The rows below fall into families. The same turns and mirrors carry the whole set onto itself and the rows of a family onto each other. For each named row, which other rows are in its family? Write them in the order they are listed.
These 32 rows form 4 families of 8 rows each.
Z73: [ 0.21  1.52  3.03  2.57 -0.06 -0.91  1.25  0.93  1.87 -1.25  1.58  1.52
  1.49  1.60  0.94 -2.16]
Z873: [ 0.72 -1.18 -1.20  3.78  0.70  0.33  1.36  2.56 -1.03 -2.85  0.58 -0.36
 -0.14  0.78 -0.21 -0.18]
Z550: [-1.67 -1.47  1.24  2.89 -0.70 -1.96  2.21 -0.95 -0.54  1.37  0.60  0.81
  2.92 -1.72  1.77 -1.53]
Z113: [ 1.04 -0.07  2.53  2.70  1.39 -1.20  1.41  2.84 -0.31  1.56  0.12  0.14
  3.38 -2.08  1.56 -1.60]
Z370: [-0.04 -1.77 -0.13  2.99  2.01  0.13  0.69  2.70 -1.48  1.41  0.31 -0.45
  2.04 -1.73  2.27 -2.43]
Z422: [-0.81 -1.02  3.25  1.80  0.28  1.21  1.72 -2.16  1.25 -0.49  0.71  2.25
 -0.09  0.87 -0.04 -0.06]
Z389: [ 2.96 -2.96  2.19  3.46  1.18  0.64  0.93  0.36  0.60 -1.71  0.24  0.22
 -0.05  1.62  1.51  0.53]
Z992: [ 1.06 -1.24  1.66  0.98  2.39 -1.41  1.28  1.48  0.73  1.80 -2.94 -0.41
  1.93  2.62  0.52  0.29]
Z656: [-2.62 -2.01 -0.41  0.94 -0.36 -2.00  1.39 -0.65 -1.23  0.29  0.36  0.57
  1.87  0.96  2.48 -1.68]
Z829: [ 2.71 -1.80  1.40  1.22  2.02  0.02 -0.02  1.80 -1.71  1.08 -0.14 -0.72
  2.59 -0.82  1.58  1.46]
Z483: [-1.50  0.53  3.13  2.76  2.35  1.13  1.54  1.55  1.20 -0.58  0.29  1.48
  0.68  0.95  1.40 -2.91]
Z632: [-0.39  0.60  2.51  4.08  0.25  0.50  4.09 -0.89  1.82 -0.31 -0.92  0.17
  2.06  0.87 -0.22 -0.01]
Z443: [-1.00  1.30  3.05  1.64  2.49  0.29 -0.15  1.84  0.72 -0.09 -0.47  2.10
  0.46  1.34 -0.87 -0.90]
Z666: [ 0.87 -2.50  1.86  1.59  1.14 -2.05  2.47  2.24  0.54 -1.70 -1.39  0.03
  0.85  2.91  2.12 -1.29]
Z927: [ 1.46 -0.83  1.23  3.18  0.58  2.31  1.55 -0.57  0.60 -1.20  0.68  0.62
 -0.26  0.63 -1.27  1.61]
Z358: [-2.40 -1.42  0.45  3.91  0.79  1.16  4.04 -1.05  0.04 -0.91 -1.13  0.30
  0.67  0.54 -0.27 -0.23]
Z287: [-0.74  1.26 -0.53  1.96 -1.61 -1.32  0.98  0.30 -0.39 -0.42  2.27  0.87
  2.10 -0.39 -0.51 -0.53]
Z766: [-2.13 -2.30 -0.29  2.97  1.19 -1.38 -1.28 -0.50 -1.99  0.81  0.15  0.95
  1.55 -0.10  2.29 -1.03]
Z722: [-0.06 -1.18  0.36  3.19  3.09  0.49 -0.08  1.43 -1.03  3.00 -1.47 -0.47
  2.42 -0.91  0.84 -0.32]
Z163: [ 0.02 -2.70 -1.33  4.59  0.60  0.15  0.79  0.29 -0.64 -1.02 -0.64  0.39
 -0.57  0.54 -1.18  0.65]
Z813: [-1.66 -1.78  2.38  4.47  2.27  1.14  1.82 -0.44  0.86  0.43 -1.77  1.62
 -0.26  0.34 -0.53 -0.82]
Z568: [ 0.28 -0.89  0.47  0.95  1.78 -0.33  3.54  2.04 -0.39  1.62 -2.62 -1.30
  2.59  0.34 -0.10  0.33]
Z714: [ 1.44 -0.54  0.26  5.99  0.47  0.59  2.18  1.25 -0.26 -1.65  0.53 -0.71
  1.75 -0.84  0.23  0.19]
Z263: [-1.54  2.09 -0.24 -0.12  0.47 -0.02  0.86  1.74 -0.61 -0.32  0.81  0.53
  1.74  1.13 -0.69 -0.65]
Z419: [-2.15  0.34  0.23  0.31  0.27 -1.84 -0.89  0.12 -1.23 -0.63  0.10  1.65
  1.21  2.00 -0.39  0.33]
Z449: [-1.01 -0.52  1.30 -0.48  0.02 -0.22  0.16 -0.92 -1.70  1.32  1.06  1.44
  2.23 -1.06  0.12  1.12]
Z371: [ 1.41 -0.02  1.39  1.10  0.01 -2.57  2.86  2.04 -0.52 -0.03 -1.35 -0.80
  3.68  0.53  0.17  1.18]
Z517: [ 1.89 -2.35  0.21  2.30  0.93 -2.15 -0.35  2.01  0.14 -1.31 -0.67  0.31
 -0.11  3.16  0.65 -0.21]
Z626: [ 2.48 -2.94  1.57  1.51  1.01 -0.42  2.01 -0.17 -0.37 -0.04 -1.56 -0.91
  1.84  1.48  1.19  2.44]
Z790: [ 0.19 -2.70  2.61  0.59  1.17 -1.05 -0.08 -0.28 -1.54  1.45  0.30  0.88
  2.61 -0.89  3.06 -0.07]
Z393: [-0.34  0.21  2.78  0.88  0.77  0.88 -0.74  0.07 -0.14 -0.16  2.51  2.53
  0.55 -0.55  0.37 -0.77]
Z51: [ 1.32 -2.37  1.28  3.81 -0.58 -2.93  2.10  0.96 -0.27 -2.41 -0.14 -0.32
  2.13  1.26  2.54 -0.22]

The rest of the family of Z992: Z443, Z766, Z722, Z163, Z813, Z419, Z517
The rest of the family of Z371: Z73, Z550, Z113, Z632, Z287, Z714, Z51
The rest of the family of Z666: Z873, Z370, Z656, Z483, Z358, Z568, Z263

